The rows of T fall into a few groups, which share some directions, and each row is roughly a mix of its group's hidden directions, except one row that fits no group.
T:
[[ 3.95 -1.88 -2.60  1.08  0.24 -0.44  2.02 -2.99 -0.45 -1.33]
 [-3.78  0.26 -1.12  0.72 -0.82 -0.74  4.63  0.93 -0.37  1.56]
 [ 2.90  2.47  0.96 -1.85  2.19 -0.54 -4.02  0.40 -0.85  1.13]
 [-2.12 -4.60 -3.00  0.17  1.35  0.26  1.00  0.07 -2.09 -0.57]
 [-1.76  3.25  0.27 -1.64  1.06 -1.61 -2.25  2.62  1.88 -2.58]
 [ 4.05 -2.63 -2.22 -0.32 -0.21 -0.98 -0.04 -0.19  2.09 -2.92]
 [-0.81  3.42  0.61  1.90  0.23 -3.29  2.94  1.11 -1.84 -1.37]
 [-1.59 -1.65  2.70  0.81  0.52 -0.04 -5.02 -1.77  0.64 -0.27]
 [ 2.81  0.18  1.88  1.27 -1.38 -0.13  3.04 -3.84 -0.20 -1.82]
 [-1.65  4.77  2.51  1.90  1.07  1.21 -1.27 -1.36 -0.80  0.40]
 [-0.68 -1.35 -0.85 -0.93  1.30 -1.70  2.49  2.43 -0.88 -4.57]
 [-0.16 -0.38  1.61 -0.40 -0.51 -2.66  4.20 -2.17 -3.12  0.12]
 [-0.42  1.41  2.28  4.50 -1.40  0.46 -1.69 -0.41 -0.15 -3.07]
 [ 1.75 -0.75 -1.37  4.41  3.95  1.03  0.40 -0.30 -0.22  0.58]
 [ 2.62  3.15  2.33 -2.18  0.17  2.58 -0.18 -0.49  2.63  1.17]
 [-2.80  1.27 -0.63  0.72 -0.20 -0.26 -1.73  2.66 -0.68  4.61]
 [ 2.82 -1.31 -1.82 -2.49  2.58 -2.03  1.58 -2.49 -1.92  0.10]
 [-1.69 -1.06  3.44 -0.61 -0.29 -1.31  3.46 -3.44  0.19  0.70]
 [ 4.54 -1.44 -1.94 -0.64 -1.00  0.44  0.77  0.71  3.17 -1.74]
 [-3.98  1.83  1.73 -2.61 -2.26 -1.30  1.25 -0.93 -2.00  0.34]
 [ 3.75  0.31 -0.05  1.87 -3.80 -0.92  0.16 -2.89 -0.16 -0.97]
 [-2.97  1.07 -0.11 -2.25  1.12  0.04 -2.54 -3.02 -0.31 -3.21]
 [-2.21 -0.54  0.10 -1.23 -0.20 -2.84 -2.26  2.28  0.45  4.12]
 [-4.07  1.48  2.03  3.22  0.08 -0.14 -0.50  2.71  0.82  0.87]
 [-2.32  1.84  4.03  1.50 -0.44  1.74 -1.48  0.63  1.99 -2.30]
 [ 3.45 -2.48 -3.19 -1.04 -2.58 -0.16 -1.19  0.10  0.36 -2.18]
 [ 0.15  0.42 -0.11  2.38  2.05 -4.78 -0.45 -2.41  0.73  1.66]
 [ 1.87  1.65  0.67  1.97  2.29  3.53 -1.66 -3.29  0.53 -0.39]
 [ 0.78 -3.62 -0.84 -2.65  1.89 -1.48  1.01 -0.46  2.19 -3.01]
 [-3.43 -0.27  1.26  2.54  0.56  2.21  1.15 -1.46 -2.99  2.19]
 [ 0.69  0.92  3.17  2.40 -0.91  0.11 -0.63 -3.86 -2.61  1.50]
 [ 0.61 -0.21  0.88  1.46 -0.66 -4.48  0.45 -1.92 -3.76 -0.63]
 [-1.38  0.27  3.11 -2.74 -3.42  0.57  2.09 -1.28  0.84  2.10]
 [-0.04 -4.14 -3.29 -1.40 -0.47 -0.72  0.84 -1.96 -0.27  2.64]
 [ 1.36 -0.01  3.37 -1.64 -1.75 -3.31 -1.16  0.82  0.05 -3.22]
 [-1.17  1.51  0.10 -3.29  0.96 -1.25  3.37  3.21 -1.44  1.23]
 [-0.45  3.06  1.95 -1.64 -2.21 -1.96 -0.48  0.46  1.26  3.93]
 [-4.14 -0.97  1.26 -2.17 -1.36  0.51  3.04  2.25  0.84  0.89]
 [-3.51  3.09  2.98  0.66 -0.86  1.26  0.45  2.80  0.86  0.19]
 [ 0.71 -0.49 -2.29 -0.21 -2.93 -2.16  1.13  1.25  4.26 -1.42]
 [ 2.10 -1.37 -0.11 -3.25  2.90  0.32 -3.30 -0.36 -2.00  1.38]
 [ 0.08  0.00  0.72 -0.64 -4.61  0.25  1.74  1.05  0.39 -3.97]
 [ 3.10  0.11 -1.89  1.62  2.99 -0.20  1.19 -3.88 -1.03  0.00]
 [ 3.18 -0.27 -2.95  2.95  0.86  0.09 -0.08 -1.02  1.86 -3.07]
 [ 1.37 -2.03 -2.15  0.20 -0.89 -0.31 -0.88  1.54  3.07 -4.26]
 [ 1.01  0.18 -0.61  4.58  1.63  0.52  2.21 -3.30  0.78 -0.78]
 [-1.28 -0.81  1.58 -0.78 -2.61 -1.35 -3.44  2.17  1.64  2.99]
 [ 3.05 -0.27 -1.24 -0.57  3.08  1.25 -4.34  0.20 -0.58 -0.89]
 [ 1.72 -1.24 -1.98 -0.15  0.94  1.91  3.46  1.03 -4.00  0.51]
 [-0.80 -1.05  2.24 -3.40 -4.15  0.47  1.20 -1.16 -0.28  1.92]
 [ 3.36 -1.42 -1.10  2.56  0.77  0.34 -1.45 -1.45  3.18 -2.48]
 [-0.77 -1.55  2.26  0.57 -0.22 -0.21 -4.67 -1.15 -2.89  1.52]
 [-0.67  0.44  0.38  1.91  2.75  3.08 -3.27 -0.73 -2.60  1.66]
 [ 1.48 -2.93 -1.03 -2.09 -3.56  0.91  2.05  1.63 -0.28 -2.37]
 [ 2.12  1.61 -0.82 -0.39  1.95  1.45  2.41  4.09  1.45  1.96]
 [ 1.42 -1.91 -0.75 -1.19 -2.42  0.78  3.69  1.80 -2.65 -2.08]
 [-1.84 -0.67  1.98 -2.54 -1.35 -0.66 -2.96  2.88  0.66  2.88]
 [ 0.84 -0.42 -5.33 -1.52 -2.28  1.96 -0.22  0.25  0.35  1.20]
 [-2.15  1.53 -0.53 -1.84 -0.52  0.73  0.55  2.92 -3.59  3.02]
 [-1.75  1.60 -0.20  3.70  0.62  1.75 -4.18 -1.15 -0.82  0.13]
 [-2.76 -0.25  1.24  0.60  1.61  4.45  0.52 -0.79 -1.71  2.55]
 [ 3.10 -0.35  0.69  0.95 -1.29  2.26 -0.49 -4.50  1.14  1.63]
 [ 0.28 -0.98 -0.37 -3.95 -0.43 -1.46 -3.20  3.32  0.38 -1.31]
 [-0.36  0.16 -1.11  0.96  2.48 -3.86 -1.82 -1.85  1.37  3.21]
 [ 1.80  3.53 -1.70  2.00 -0.20  0.38  0.05 -4.29 -0.03 -1.05]
 [ 3.67 -2.98 -1.91  1.07 -1.36  1.02 -2.79 -0.91  1.41 -1.27]
 [ 1.84 -0.22  1.91 -0.29  0.78 -1.46  3.58 -2.61 -3.03 -1.90]
 [-0.03  0.74 -1.22  2.42  5.01 -0.02 -0.95  2.64 -1.05  0.54]
 [-2.34  0.79 -1.86 -3.51  0.73  3.26 -1.43  2.36  0.15  1.27]
 [-1.01  2.31 -0.73  1.34  4.45 -0.09  1.04  3.19 -1.13  1.12]
 [-0.02  1.68  0.43 -2.43  2.01  3.65 -2.11  2.14  1.88  1.85]
 [-0.95 -0.28  2.62 -4.78 -2.26 -1.40 -0.30  0.90  1.88 -0.36]
 [-2.84  3.92  2.28 -0.36  2.33  2.52 -1.21 -0.12  0.01 -0.51]
 [ 2.30  1.71  3.73  0.31 -2.15  1.33 -2.06 -1.36  2.32 -1.48]
 [ 2.01  5.35  2.44  0.73  0.59 -0.45 -1.45  0.55  0.36 -0.05]
 [ 1.30 -2.41 -1.11 -3.93  0.75 -2.67 -0.07  2.86 -0.67 -1.34]
 [-2.72  0.59  0.16 -3.68 -0.34 -1.89 -1.49  2.70 -0.38  2.77]
 [ 2.17  0.35  0.93  0.07 -1.18 -4.88  1.39 -1.26 -1.76 -2.18]
 [-1.63 -0.44  1.57 -1.46 -1.14  3.12  1.91  3.64 -1.60 -2.09]
 [-3.33  1.42  1.28  0.93 -0.45 -0.34 -2.78  0.51  4.18 -0.93]
 [-3.79  0.47  4.05 -0.32  1.22 -1.50 -2.15 -1.61  0.48 -0.14]
 [ 0.37 -4.02  0.05  1.33 -2.68 -1.22  1.85  3.36 -0.65  0.57]
 [ 1.72 -0.63 -0.51 -2.81  2.20 -0.57 -0.24  4.95  0.69  0.76]
 [-0.78 -2.41 -2.19  0.13 -2.23 -2.00  0.00  0.36  4.16 -2.16]
 [-1.87  1.41  2.92 -2.09 -4.04  0.56  0.96 -1.97  1.47  0.60]
 [ 2.15  2.56  0.98 -0.75  3.83  1.52 -2.77 -0.01 -2.08  0.76]
 [ 0.24 -0.05 -0.76 -2.09  0.11  2.32  3.48  1.81  3.42 -2.19]
 [ 0.51 -1.61  0.98 -4.50 -3.25 -1.32 -1.28  0.26  1.39 -1.51]
 [ 2.72  2.30  1.89  0.04  2.36  3.22 -3.01 -0.95 -0.27  0.07]
 [ 2.23 -0.97 -0.07 -2.51  2.49 -1.73 -0.12  3.50  2.54 -1.48]
 [-0.47 -0.31 -1.79  0.49  2.84 -2.82 -1.83  2.20 -3.37 -1.74]
 [ 1.97 -0.79  0.57 -2.45 -4.05  1.30  2.96 -0.46  1.44  1.51]
 [-0.60  1.56  2.16  1.32  0.71 -3.73 -2.90 -1.93  1.87  1.74]
 [-2.22  1.74  0.89 -0.58  3.08  1.06  1.32 -1.00  1.38 -4.24]
 [-4.06  3.98  1.77  0.56 -0.46  1.39 -0.92  1.84  0.37 -0.08]
 [-1.12 -1.35  0.36  3.75  2.78 -2.78 -1.08 -0.50  2.32  1.65]
 [-0.79  0.55  3.54 -1.38  1.28  0.11 -3.19  1.57  3.53  0.39]
 [-0.21 -1.38  0.22 -3.70  0.80 -1.68 -3.18  3.56 -0.30 -0.52]
 [-2.40  2.90 -2.27  2.99 -0.52 -1.81  2.64 -0.51  0.18 -1.79]
 [-0.30 -0.83  1.62 -0.62 -2.45 -4.73 -0.74  1.48 -0.70  2.62]
 [-0.65  3.54  2.07 -0.69  2.98  0.10  1.13  2.81 -1.85 -1.77]
 [ 0.95 -2.69  1.25 -3.12 -1.34  1.25  0.29  3.14 -2.59  1.68]]
Here is one row of each group, with its name. Which group are the others in?
[ 2.25 -3.10  3.13  1.61 -0.78  2.93 -0.16  0.43  0.93 -2.23] -> <36>
[-1.82  1.11 -2.31  0.54 -3.28  0.61  0.67 -1.74 -4.17  0.31] -> <12>
[-2.65 -3.57 -4.19  1.46  0.44  0.33 -0.90  1.29  0.01 -0.07] -> <73>

[ 3.21 -1.49 -2.43  2.44  0.97 -0.19  3.52 -1.70  0.35 -1.24] -> <12>
[-0.40  1.26  2.50 -2.87  2.77  2.40 -0.10  2.92 -0.23 -2.01] -> <73>
[-0.96 -3.07 -0.69  3.68  3.11  0.58 -0.46  1.10  2.10  1.44] -> <36>
[-0.50  0.54  0.61  2.92 -4.08  0.74  0.24  2.73 -1.84  2.18] -> <36>
[-0.47 -0.09  0.31  1.87  4.10  0.61  2.22  1.48 -2.10  3.13] -> <12>
[ 2.15 -0.13  0.73 -1.77 -4.08  1.47  2.40 -1.06  2.84  0.46] -> <12>
[ 1.20  0.27 -1.66  2.92 -1.61  2.98 -4.17 -0.48  0.50  0.39] -> <12>
[ 3.43  3.29  0.05  1.18 -1.52 -2.38 -2.17 -1.44  1.42  1.23] -> <73>
[-2.00  0.43  1.01  4.26 -1.08  0.58 -2.60  1.39  0.23 -2.94] -> <73>
